(in the rows, 100 means zero)
Each path below is one point turned by a fixed rotation once a step. After each direction that follows a path, write how fast that rotation turns it, in degrees each step (0 if it stays still).
Each turn is a multiple of 5 degrees from 10 to 175, or 0.
Each row of a path follows its step; steps can be skipped.
Rotation 1:
step 1: 115  104  97  93  89  87  91  79  113  93  114  110  95  85  118  78  111  93  108  86  100  98  110  103  89  97  91  98  98  87  110  123  92  89  90  98  97  122  91  93  109  110  104  108  82  90  96  95  91  98  100  95  93  91  89
step 4: 108  94  94  96  93  101  107  96  97  86  120  110  88  103  100  94  99  130  93  102  87  115  108  117  100  105  103  98  98  116  105  105  107  117  98  119  117  98  118  70  99  95  100  103  89  83  102  97  101  105  86  103  98  95  94
step 5: 99  108  98  109  95  92  88  107  117  104  103  95  76  86  116  90  84  89  108  104  101  91  82  104  92  121  94  99  98  112  112  117  95  89  104  108  90  116  96  94  93  117  105  106  109  91  106  95  124  95  104  96  84  91  91
step 8: 114  99  107  113  92  94  100  106  85  112  105  111  98  87  102  91  92  116  96  100  81  116  94  111  94  99  117  103  99  91  117  106  79  115  111  109  117  81  102  99  105  99  105  105  118  90  107  97  107  96  97  117  83  113  87
step 9: 107  102  108  108  89  91  95  90  120  100  90  117  90  84  100  89  102  86  112  81  102  86  85  99  108  109  77  86  88  100  113  110  100  92  113  95  98  107  89  118  87  95  99  92  114  103  100  110  107  106  93  102  115  117  94
step 11: 92  83  97  95  113  88  87  110  84  110  94  120  106  83  91  101  82  104  94  104  105  119  74  91  119  112  108  107  106  110  99  107  104  102  105  84  97  104  92  93  102  123  91  117  100  93  100  109  89  109  99  96  104  102  96
step 15: 97  98  103  91  91  94  102  101  103  121  112  117  95  97  101  98  92  116  89  104  84  99  94  100  113  81  86  102  93  120  95  103  104  99  92  83  79  95  106  92  95  105  91  122  103  97  80  102  86  100  84  93  115  118  99
step 16: 109  110  92  92  84  78  104  91  96  107  117  97  102  90  96  97  104  110  94  105  81  85  105  113  75  102  102  101  104  89  112  108  95  108  101  122  83  111  95  105  114  95  115  101  92  121  113  92  101  97  90  90  90  101  89
step 17: 115  106  84  104  93  105  96  120  103  94  98  104  94  93  92  103  99  106  86  96  96  98  95  81  116  110  76  100  120  79  117  106  111  94  99  86  90  115  91  94  99  97  111  80  110  89  101  103  108  98  99  90  95  113  117
step 18: 104  84  95  98  95  116  119  94  86  106  93  117  95  105  96  83  118  86  105  98  96  86  114  113  99  109  105  102  104  99  102  98  96  89  69  97  81  98  104  102  94  111  98  104  91  79  107  91  79  107  103  98  97  103  109
Speeds:
96  97  98  100  97  99  93  100  105  105  99  97  103  98  99  94  99  94  103  101  99  97  103  98  98  105  100  101  102  100  99  101  102  101  94  103  102  101  99  102  97  100  100  105  100  103  102  103  97  102  99  99  99  98  99 => 170
105  100  100  105  99  102  102  98  102  99  98  98  98  103  109  94  103  98  101  97  102  100  101  101  101  103  100  98  102  99  104  96  99  96  101  97  97  102  104  98  94  102  96  101  100  99  98  102  101  103  104  97  99  99  98 => 85
100  104  98  100  100  93  95  100  100  102  97  101  98  107  97  100  99  98  100  101  101  99  99  105  102  102  99  95  97  103  101  100  106  98  102  99  102  97  100  96  97  98  102  102  96  101  96  93  99  98  101  99  98  103  96 => 70
102  100  99  106  101  107  101  102  97  104  97  102  104  101  95  102  98  98  103  100  102  103  98  100  97  99  96  100  97  101  97  96  103  98  97  102  100  102  102  102  102  101  95  98  96  98  98  99  98  102  101  95  97  102  105 => 95
100  104  101  104  100  101  99  104  102  106  101  97  98  100  95  101  104  104  96  98  99  97  100  100  99  99  98  102  100  99  107  98  95  100  95  100  98  100  104  105  98  99  102  101  105  101  100  97  98  96  100  97  100  103  99 => 40
